In the rows, zero is written as 128.
Rotation paths and how fast each direction turns (degrees a step):
Each turn is a multiple of 5 degrees from 10 to 175, or 0.
Each row of a path follows its step; steps can be skipped.
path 1
step 0: [125 144 129 128 118 132 124 131 132 120 131 132 131 131 133 126 130 137
 139 121 131 133 130 123 131 128 127 121 136 120 132 125 127 128 126 126
 127]
step 1: [133 138 133 140 129 126 124 130 127 121 124 135 120 131 130 127 129 132
 127 137 131 130 134 132 137 127 131 117 125 123 134 136 132 133 132 133
 130]
step 2: [130 140 130 129 136 131 127 134 126 131 129 123 116 136 130 125 134 129
 130 126 131 127 131 124 136 125 118 133 122 127 124 133 127 139 122 121
 134]
step 3: [128 135 124 132 117 134 125 131 129 131 117 131 119 124 131 126 130 127
 135 116 134 129 127 123 127 128 123 121 123 138 130 125 122 134 132 128
 132]
step 4: [123 133 126 132 124 116 126 129 139 135 125 137 123 126 126 127 129 123
 123 132 134 133 128 133 129 125 116 124 125 134 133 133 130 132 125 137
 129]
step 5: [127 139 117 122 123 123 132 126 133 128 132 123 127 128 133 128 133 136
 133 128 143 127 126 134 133 127 122 135 124 130 127 126 133 127 118 127
 126]
step 6: [127 139 125 133 115 127 129 129 132 117 133 131 126 122 141 130 130 132
 130 129 128 129 131 131 125 126 136 127 123 135 122 128 119 132 130 136
 127]
step 7: [122 135 136 135 130 116 130 127 134 123 136 130 125 133 131 125 125 129
 127 122 129 128 122 133 131 126 130 123 129 122 128 132 124 142 118 133
 130]
step 8: [126 137 122 127 124 137 136 131 130 124 127 122 125 130 125 118 125 129
 142 127 133 125 127 135 135 119 130 118 129 122 128 132 127 134 124 123
 129]
step 9: [119 137 128 132 126 134 122 131 130 120 129 133 124 119 132 124 132 134
 128 132 128 135 131 126 127 122 121 120 132 126 129 135 128 134 136 127
 138]
step 10: [124 134 131 137 128 121 118 130 126 131 130 127 124 136 130 124 130 135
 126 123 138 126 132 121 137 126 116 118 124 123 130 126 132 126 123 131
 133]
Speeds:
[130 127 130 126 128 127 130 127 129 129 126 128 127 130 127 127 126 126
 128 130 127 129 126 131 130 129 128 125 127 126 131 129 133 128 126 130
 125]	110
[131 130 130 127 125 131 129 129 128 127 129 129 128 126 129 128 124 129
 130 127 127 129 124 126 127 126 127 129 127 130 129 129 129 125 129 125
 126]	130
path 2
step 0: [122 123 129 132 119 129 120 123 120 126 125 131 133 122 137 131 137 127
 131 136 123 122 130 128 133 126 125 122 122 123 126 123 132 130 136 126
 118]
step 1: [127 130 133 134 135 125 133 133 121 126 124 120 123 144 127 130 120 134
 122 127 128 128 133 133 123 128 123 132 124 137 122 124 129 122 127 128
 126]
step 2: [125 130 132 121 117 131 124 127 122 136 142 129 135 128 119 117 136 128
 131 122 125 128 132 133 126 124 132 128 129 127 125 133 129 134 131 131
 128]
step 3: [121 117 128 134 133 135 118 128 135 122 125 126 125 129 132 130 131 132
 124 131 126 129 128 133 135 127 133 124 122 127 123 122 134 117 120 126
 121]
step 4: [125 139 134 127 117 127 130 125 126 131 125 125 123 137 121 135 119 131
 129 122 125 124 121 128 132 122 124 139 129 126 123 128 124 128 132 135
 128]
step 5: [120 126 135 128 131 135 121 133 118 130 137 133 132 128 128 126 136 121
 125 132 121 132 130 125 127 128 130 125 122 127 134 125 121 127 140 120
 124]
step 6: [124 126 136 131 132 122 124 132 136 127 131 115 129 132 127 128 123 138
 122 123 131 135 128 124 132 125 127 130 125 136 123 120 132 132 117 127
 129]
step 7: [127 127 138 117 121 131 127 117 122 132 127 133 125 123 121 125 134 125
 140 125 126 125 120 133 128 123 134 137 127 130 130 128 125 126 126 131
 128]
step 8: [121 128 118 133 133 133 121 130 125 127 131 121 120 133 133 133 128 127
 125 132 117 127 127 121 135 131 136 127 128 128 133 118 132 122 131 120
 130]
step 9: [128 135 138 126 125 118 137 124 132 130 123 125 139 128 124 134 131 134
 122 125 124 130 135 126 132 122 127 142 129 130 123 125 126 132 132 128
 129]
step 10: [121 118 136 120 135 136 127 128 128 127 136 124 120 122 131 124 132 124
 133 131 126 127 130 127 117 126 135 130 124 135 132 135 129 127 136 127
 128]
Speeds:
[131 124 127 128 129 127 130 131 129 129 129 127 129 131 126 130 124 130
 127 131 124 129 126 128 129 130 126 129 128 128 127 127 129 128 125 129
 128]	145
[131 127 131 126 129 126 130 127 127 128 126 132 132 127 127 128 132 126
 129 129 126 129 129 129 130 127 128 126 128 126 127 127 126 124 127 128
 125]	160
path 3
step 0: [135 125 122 137 126 127 129 128 120 118 133 124 136 128 133 124 125 127
 130 117 124 125 116 131 123 134 128 132 130 124 120 118 132 132 133 122
 135]
step 1: [133 127 130 126 124 123 121 130 123 122 135 120 129 121 125 126 117 125
 134 126 130 129 115 125 125 133 125 131 135 129 124 129 128 121 141 137
 122]
step 2: [134 126 131 124 123 135 115 132 121 124 135 116 142 132 130 129 125 123
 127 123 127 128 129 123 127 126 125 130 123 122 123 136 131 132 128 137
 129]
step 3: [131 123 129 126 126 121 126 124 131 119 134 126 139 136 128 121 125 139
 135 123 126 135 129 132 124 121 125 123 128 122 122 139 130 127 135 129
 123]
step 4: [128 123 138 129 119 134 128 136 120 114 129 126 125 135 132 124 134 133
 133 121 129 136 128 131 119 127 136 132 129 122 122 131 124 121 132 128
 126]
step 5: [130 128 126 141 127 123 123 138 129 119 132 131 132 133 138 122 127 130
 129 125 133 128 116 132 119 126 129 129 130 123 116 122 135 128 127 132
 128]
step 6: [134 129 136 131 123 129 128 133 127 126 128 119 130 128 132 120 124 123
 140 126 125 128 115 128 127 127 130 133 139 126 131 128 141 125 135 133
 126]
step 7: [132 125 122 135 121 141 120 130 123 119 134 125 145 128 125 126 122 128
 128 129 123 127 122 124 130 130 129 132 129 125 128 130 135 129 136 129
 135]
step 8: [139 121 125 128 127 126 129 123 119 123 133 122 139 124 126 118 124 132
 133 119 123 129 125 133 120 130 124 123 127 133 122 133 126 127 138 133
 124]
step 9: [128 123 132 122 118 128 121 128 123 121 134 120 128 131 132 122 127 125
 122 122 131 139 122 123 119 131 130 130 129 120 119 136 121 125 132 134
 130]
step 10: [136 127 135 130 128 120 120 135 128 121 128 127 139 136 135 127 121 129
 132 130 125 133 126 128 123 123 129 125 127 119 112 128 131 124 123 131
 122]
Speeds:
[128 126 129 128 128 128 128 127 127 130 127 130 127 130 127 127 126 129
 130 128 131 133 129 129 126 128 131 126 126 124 128 129 126 130 124 128
 126]	60
[128 129 132 127 128 126 129 124 127 129 129 127 124 128 127 127 128 128
 128 127 130 130 126 130 129 125 126 126 131 127 131 128 128 126 132 128
 130]	140
path 4
step 0: [127 123 129 127 122 123 125 130 124 129 123 132 124 130 132 129 135 121
 135 133 133 128 132 132 132 129 127 128 127 127 122 123 123 140 117 129
 122]
step 1: [130 121 124 132 125 128 125 119 130 133 130 128 125 134 126 131 134 125
 130 134 116 129 140 128 130 122 132 129 130 134 126 124 124 130 129 134
 131]
step 2: [128 122 124 123 134 124 121 121 122 125 131 128 137 133 135 127 132 134
 126 129 122 133 128 129 132 128 133 131 120 133 127 131 127 122 134 129
 133]
step 3: [125 126 122 125 128 124 126 128 122 122 132 126 128 128 137 131 137 123
 134 135 131 135 116 134 126 130 127 131 125 125 126 132 133 127 124 122
 132]
step 4: [128 130 119 130 129 132 129 121 128 126 130 128 127 127 127 127 130 117
 141 138 131 126 127 132 120 126 124 123 128 129 128 123 121 131 128 128
 128]
step 5: [125 131 123 126 136 126 122 116 132 127 132 124 129 131 123 128 130 132
 129 123 126 125 135 134 127 127 128 124 119 131 124 120 121 131 125 130
 124]
step 6: [121 123 128 132 124 121 125 121 127 124 136 125 130 132 134 127 136 133
 124 119 132 136 128 129 129 126 124 126 126 134 128 126 130 127 119 129
 134]
step 7: [127 120 125 127 118 127 122 122 122 128 126 128 129 124 135 122 133 127
 133 133 138 128 128 119 122 129 128 130 130 131 130 122 129 129 127 123
 133]
step 8: [122 127 127 128 129 128 122 119 130 132 122 120 123 124 128 128 130 130
 139 133 123 126 130 128 123 127 132 134 126 120 127 117 130 127 134 126
 128]
step 9: [121 125 129 132 134 124 134 119 125 124 130 122 130 124 133 129 130 132
 134 121 123 131 132 134 124 121 129 122 125 124 127 130 128 119 132 134
 124]
step 10: [124 128 126 120 122 122 128 121 125 124 133 129 130 126 130 127 132 126
 128 123 135 131 130 125 118 130 131 120 123 127 129 137 132 125 122 127
 118]
Speeds:
[127 130 127 131 129 127 127 128 126 128 132 127 128 130 127 129 129 131
 126 125 129 131 128 126 128 129 132 126 129 131 126 130 128 127 131 129
 127]	95
[131 129 128 131 125 128 127 128 126 126 125 127 128 130 125 125 129 128
 127 130 131 132 128 130 128 130 127 129 127 126 129 129 129 127 128 126
 128]	95
path 5
step 0: [136 125 124 130 129 125 119 134 119 127 121 121 127 136 131 132 133 135
 125 136 124 122 133 118 122 123 121 122 135 123 128 124 120 123 131 131
 124]
step 1: [126 136 129 137 131 128 117 137 129 124 128 118 126 128 121 133 134 131
 122 138 129 127 132 130 131 122 118 120 130 128 123 131 135 125 136 133
 121]
step 2: [132 130 128 132 129 133 118 134 137 127 138 114 138 129 134 125 135 128
 124 139 132 131 131 125 133 122 125 126 128 132 126 120 127 129 125 134
 131]
step 3: [132 129 134 130 131 124 116 128 133 130 129 121 134 129 132 129 132 138
 125 132 121 129 128 113 124 125 128 127 116 125 122 131 126 128 124 140
 128]
step 4: [126 136 140 128 126 132 123 130 132 126 120 123 132 127 134 133 126 134
 121 130 131 115 130 120 134 128 126 125 120 123 121 124 128 130 139 133
 131]
step 5: [133 133 126 128 123 123 118 127 128 126 131 124 126 127 141 134 133 126
 121 130 127 126 138 119 134 116 133 122 123 128 131 122 130 131 139 123
 132]
step 6: [139 127 129 127 121 116 119 131 129 128 124 116 124 133 127 127 133 129
 115 130 120 129 140 123 128 129 128 132 130 125 123 126 119 130 134 129
 123]
step 7: [126 128 126 128 129 127 114 138 131 122 126 120 122 125 121 135 131 129
 125 141 121 120 130 120 130 134 126 122 134 128 125 125 119 127 135 128
 131]
step 8: [125 129 126 134 132 126 115 141 130 135 136 128 124 132 134 131 131 134
 125 136 133 130 134 121 130 123 120 121 132 126 128 119 126 126 132 134
 123]
step 9: [129 141 130 133 131 131 115 131 130 123 135 123 130 128 131 126 137 135
 120 133 130 135 137 126 125 125 127 132 126 125 117 131 125 128 127 139
 127]
step 10: [125 136 135 132 127 125 117 129 136 129 126 116 133 124 133 130 127 129
 118 134 130 126 126 116 134 130 131 131 125 128 127 125 126 122 124 136
 140]
Speeds:
[127 126 128 129 127 130 128 126 127 126 128 123 129 127 128 129 126 130
 129 126 130 129 125 128 128 126 127 129 124 127 126 127 132 128 125 129
 128]	45
[131 127 125 128 125 127 131 128 126 127 126 127 127 126 129 132 128 127
 127 127 125 130 127 126 129 129 125 130 131 127 128 127 130 130 131 127
 129]	55
[126 130 130 129 126 126 126 127 125 126 124 127 128 128 127 127 129 130
 130 128 124 127 127 130 127 129 129 130 129 127 127 129 128 124 128 131
 128]	120
[129 130 129 128 126 130 128 126 129 131 125 130 131 125 130 128 128 127
 126 126 130 127 128 126 128 127 131 131 125 125 131 129 127 128 130 129
 129]	55
path 6
step 0: [129 133 135 129 123 127 129 131 134 123 126 130 123 137 128 131 125 121
 128 128 131 127 138 116 129 128 121 127 123 118 129 133 126 128 125 136
 140]
step 1: [124 121 132 127 121 121 129 133 130 122 127 136 133 133 122 132 127 119
 125 124 136 124 127 124 118 115 121 128 127 129 128 133 129 123 128 128
 126]
step 2: [123 129 135 123 124 122 124 124 134 120 132 131 125 128 125 138 122 124
 133 129 123 134 129 118 121 130 118 133 124 122 135 127 122 130 134 129
 128]
step 3: [122 125 131 118 120 123 130 128 128 127 122 133 125 140 130 130 123 123
 127 122 130 122 137 117 123 125 125 126 129 123 129 124 131 128 119 127
 134]
step 4: [119 126 120 128 124 125 127 125 132 116 132 128 125 126 127 131 129 119
 130 129 131 124 127 118 120 114 123 130 127 128 136 129 129 123 131 128
 129]
step 5: [129 130 133 123 124 128 122 126 137 126 128 129 124 137 130 135 127 125
 127 136 130 132 135 118 123 130 120 128 122 124 134 135 127 129 128 131
 141]
step 6: [123 125 130 127 124 121 126 133 137 123 126 134 128 138 126 125 122 114
 127 121 133 126 132 125 120 117 127 125 124 128 123 131 127 125 126 126
 129]
step 7: [124 131 131 125 123 118 125 125 131 117 131 128 129 130 123 132 121 129
 129 126 123 130 122 113 122 123 118 133 124 133 136 129 126 129 134 128
 131]
step 8: [122 124 131 115 120 123 125 122 133 133 127 135 121 139 132 134 124 125
 130 129 129 129 135 121 120 128 128 131 124 129 130 126 132 125 122 124
 131]
step 9: [120 126 117 125 129 125 124 127 134 118 131 127 125 132 129 123 123 117
 130 125 125 125 130 116 124 115 127 127 129 128 129 123 128 129 131 126
 134]
step 10: [127 136 127 127 124 121 123 125 132 125 128 130 125 137 131 131 129 130
 127 136 133 129 128 117 123 125 121 131 121 134 135 138 133 126 127 129
 140]
Speeds:
[130 126 129 126 129 130 127 129 126 129 127 126 131 130 126 128 127 130
 125 129 127 128 127 125 130 128 126 128 131 128 129 128 128 130 128 130
 133]	155
path 7
step 0: [121 132 130 127 128 129 136 131 129 129 121 134 134 125 123 127 137 132
 133 123 130 136 130 126 129 131 119 126 125 129 124 131 130 124 126 132
 127]
step 1: [128 135 121 128 132 128 125 130 132 128 127 134 132 136 127 126 122 127
 136 124 126 134 124 127 124 134 120 129 123 126 124 133 131 123 129 132
 134]
step 2: [128 131 131 123 124 128 133 130 131 136 131 138 126 132 129 131 126 129
 131 126 120 130 122 127 121 132 133 130 130 127 124 128 135 122 134 125
 131]
step 3: [129 125 132 120 125 129 132 125 134 126 124 134 132 133 127 132 131 128
 132 124 121 137 129 130 130 127 133 125 130 129 126 137 133 129 133 130
 119]
step 4: [119 133 127 123 129 128 134 130 132 130 130 126 127 130 130 125 122 125
 136 124 124 135 134 130 134 125 123 125 130 133 127 137 126 123 131 128
 127]
step 5: [125 137 128 122 127 122 132 129 133 129 124 135 125 129 130 124 119 125
 135 120 129 130 126 130 127 124 128 125 125 135 128 121 134 128 126 127
 131]
step 6: [134 130 132 125 130 121 125 120 136 131 126 137 128 132 129 126 126 121
 135 124 121 124 131 127 122 125 129 126 133 129 126 124 127 124 132 128
 125]
step 7: [124 126 135 126 133 127 134 126 129 128 127 131 126 121 133 127 128 121
 125 126 121 128 132 126 124 120 128 124 126 129 122 133 130 119 131 130
 119]
step 8: [121 131 125 125 131 121 137 125 129 123 124 131 128 129 135 130 126 120
 127 122 130 135 132 121 130 129 121 129 128 129 125 128 128 129 125 133
 121]
step 9: [124 134 125 121 131 126 134 126 136 130 126 130 133 135 131 128 129 127
 132 125 127 123 130 121 126 127 123 128 127 123 125 122 124 122 120 129
 132]
step 10: [126 130 128 122 132 128 124 131 131 122 127 136 129 134 129 132 132 125
 131 130 122 123 126 120 118 126 132 130 121 133 126 127 132 121 126 128
 126]
Speeds:
[128 131 127 126 128 126 129 128 126 129 126 127 129 126 126 125 126 126
 128 128 126 130 129 127 129 131 128 128 126 127 129 130 126 131 123 127
 131]	90
[127 129 129 128 130 129 126 126 129 129 127 128 125 126 127 130 127 131
 126 127 130 129 129 127 132 130 128 128 131 131 126 131 128 126 124 130
 125]	90
[129 127 133 125 128 127 128 126 132 128 125 127 131 130 126 126 131 131
 127 127 128 127 129 129 128 130 127 127 129 127 128 126 125 130 129 129
 128]	120
path 8
step 0: [129 127 138 130 128 125 117 121 131 130 128 132 123 130 121 129 126 124
 131 124 142 126 137 124 122 130 131 126 133 129 123 131 123 138 132 124
 113]
step 1: [134 138 130 137 126 121 123 127 122 131 127 130 126 129 124 128 117 120
 120 116 129 117 127 125 127 121 124 126 135 126 131 132 130 133 126 121
 122]
step 2: [127 130 132 127 129 123 134 130 133 129 132 133 125 136 130 119 120 128
 128 116 140 123 133 135 127 112 123 132 126 131 133 127 126 132 133 126
 122]
step 3: [127 126 131 121 126 131 120 120 129 127 136 138 130 129 128 131 120 122
 129 126 139 119 122 120 127 121 129 138 129 127 132 123 127 134 124 127
 117]
step 4: [129 132 123 122 127 130 123 126 128 125 128 132 129 125 126 127 118 128
 128 112 140 123 120 131 126 121 127 129 132 127 117 138 132 133 121 120
 130]
step 5: [123 128 143 130 126 134 129 125 133 129 135 137 129 138 126 127 125 135
 123 119 138 122 131 128 136 127 120 134 136 128 122 134 129 129 127 124
 128]
step 6: [134 126 136 127 121 130 120 115 138 126 127 133 125 136 120 133 127 129
 135 119 131 119 126 126 124 122 128 124 134 122 129 126 123 137 129 124
 128]
step 7: [134 134 124 132 130 119 128 128 135 126 123 135 120 132 120 136 118 130
 124 120 134 124 126 133 135 124 121 129 135 122 125 125 127 131 118 125
 122]
step 8: [134 128 134 126 131 129 140 124 125 130 132 137 123 141 128 126 124 130
 130 128 133 119 127 133 126 120 118 130 122 122 120 128 130 137 128 125
 120]
step 9: [123 132 125 126 129 127 130 111 124 129 133 136 129 129 128 131 126 126
 139 128 135 126 124 126 124 119 122 131 141 118 129 128 123 129 125 125
 122]
step 10: [128 130 120 134 120 131 132 128 127 127 124 136 134 132 133 132 116 134
 127 125 140 122 115 130 130 121 120 125 131 124 123 131 121 127 128 121
 132]
Speeds:
[129 128 127 129 128 127 127 130 126 126 130 128 128 128 129 128 131 129
 128 128 128 131 129 124 127 128 128 125 127 128 127 124 132 126 129 132
 131]	0
[128 127 128 126 125 126 123 125 126 129 128 126 126 125 128 130 127 125
 130 127 126 127 127 128 127 129 127 129 129 125 127 126 126 126 129 128
 129]	125
[130 128 125 131 130 127 127 127 129 126 127 127 131 127 127 128 128 127
 128 127 127 129 126 125 127 126 131 127 130 126 129 130 127 127 123 126
 127]	125
path 9
step 0: [122 129 126 125 122 128 132 134 138 125 122 123 127 128 128 127 135 115
 139 127 129 129 127 131 119 122 120 131 129 129 134 122 130 122 134 133
 126]
step 1: [134 131 122 127 122 135 135 124 124 137 123 131 130 125 126 130 130 117
 129 127 134 133 134 130 127 113 119 135 131 126 130 125 131 126 121 128
 128]
step 2: [134 141 128 132 127 139 121 129 122 130 126 140 133 124 121 127 129 129
 130 130 139 127 124 128 126 126 120 124 129 124 126 136 129 126 122 134
 130]
step 3: [129 127 132 132 134 139 127 145 130 133 124 140 124 131 126 123 129 134
 125 121 126 124 127 124 128 133 124 128 123 132 127 131 130 120 126 128
 135]
step 4: [129 124 134 128 133 118 143 134 129 133 134 141 128 131 127 128 127 130
 119 128 121 121 124 132 129 126 125 132 121 123 126 133 129 125 131 130
 128]
step 5: [120 141 137 124 131 120 143 130 136 128 132 123 133 131 126 128 123 126
 123 134 129 131 122 123 129 128 128 127 123 131 132 132 124 130 129 134
 128]
step 6: [120 136 127 130 135 123 133 127 137 140 133 121 125 130 120 129 129 128
 139 123 128 138 134 124 128 131 125 135 132 131 130 125 129 134 126 131
 127]
step 7: [122 130 122 128 131 129 127 120 125 138 133 130 134 128 127 123 126 120
 134 118 134 131 135 129 130 128 121 125 128 130 117 133 134 134 134 127
 118]
step 8: [124 131 128 123 126 133 121 121 124 128 130 134 132 124 127 115 124 124
 127 127 128 131 138 129 130 134 132 124 121 131 131 140 136 122 119 126
 127]
step 9: [122 123 127 124 125 127 118 135 134 122 134 132 124 132 120 131 129 133
 130 122 122 123 128 130 123 125 132 127 120 125 134 139 136 122 120 129
 122]
step 10: [123 125 129 119 118 122 129 139 131 123 126 135 126 134 125 130 127 117
 123 122 125 127 129 130 122 118 138 130 124 130 124 124 130 129 133 135
 127]
Speeds:
[127 129 129 131 128 127 126 128 133 128 126 130 126 127 126 130 128 129
 130 123 128 127 128 127 126 130 129 126 130 129 128 127 125 127 128 127
 128]	110
[130 128 130 131 124 124 130 130 129 128 128 126 126 129 129 128 128 128
 126 127 125 130 124 128 127 129 130 127 127 129 128 127 130 126 128 131
 126]	65
[126 125 127 130 129 124 126 127 130 130 131 126 129 128 129 126 129 128
 127 130 132 127 130 127 129 128 130 129 128 132 127 130 128 127 128 129
 126]	35
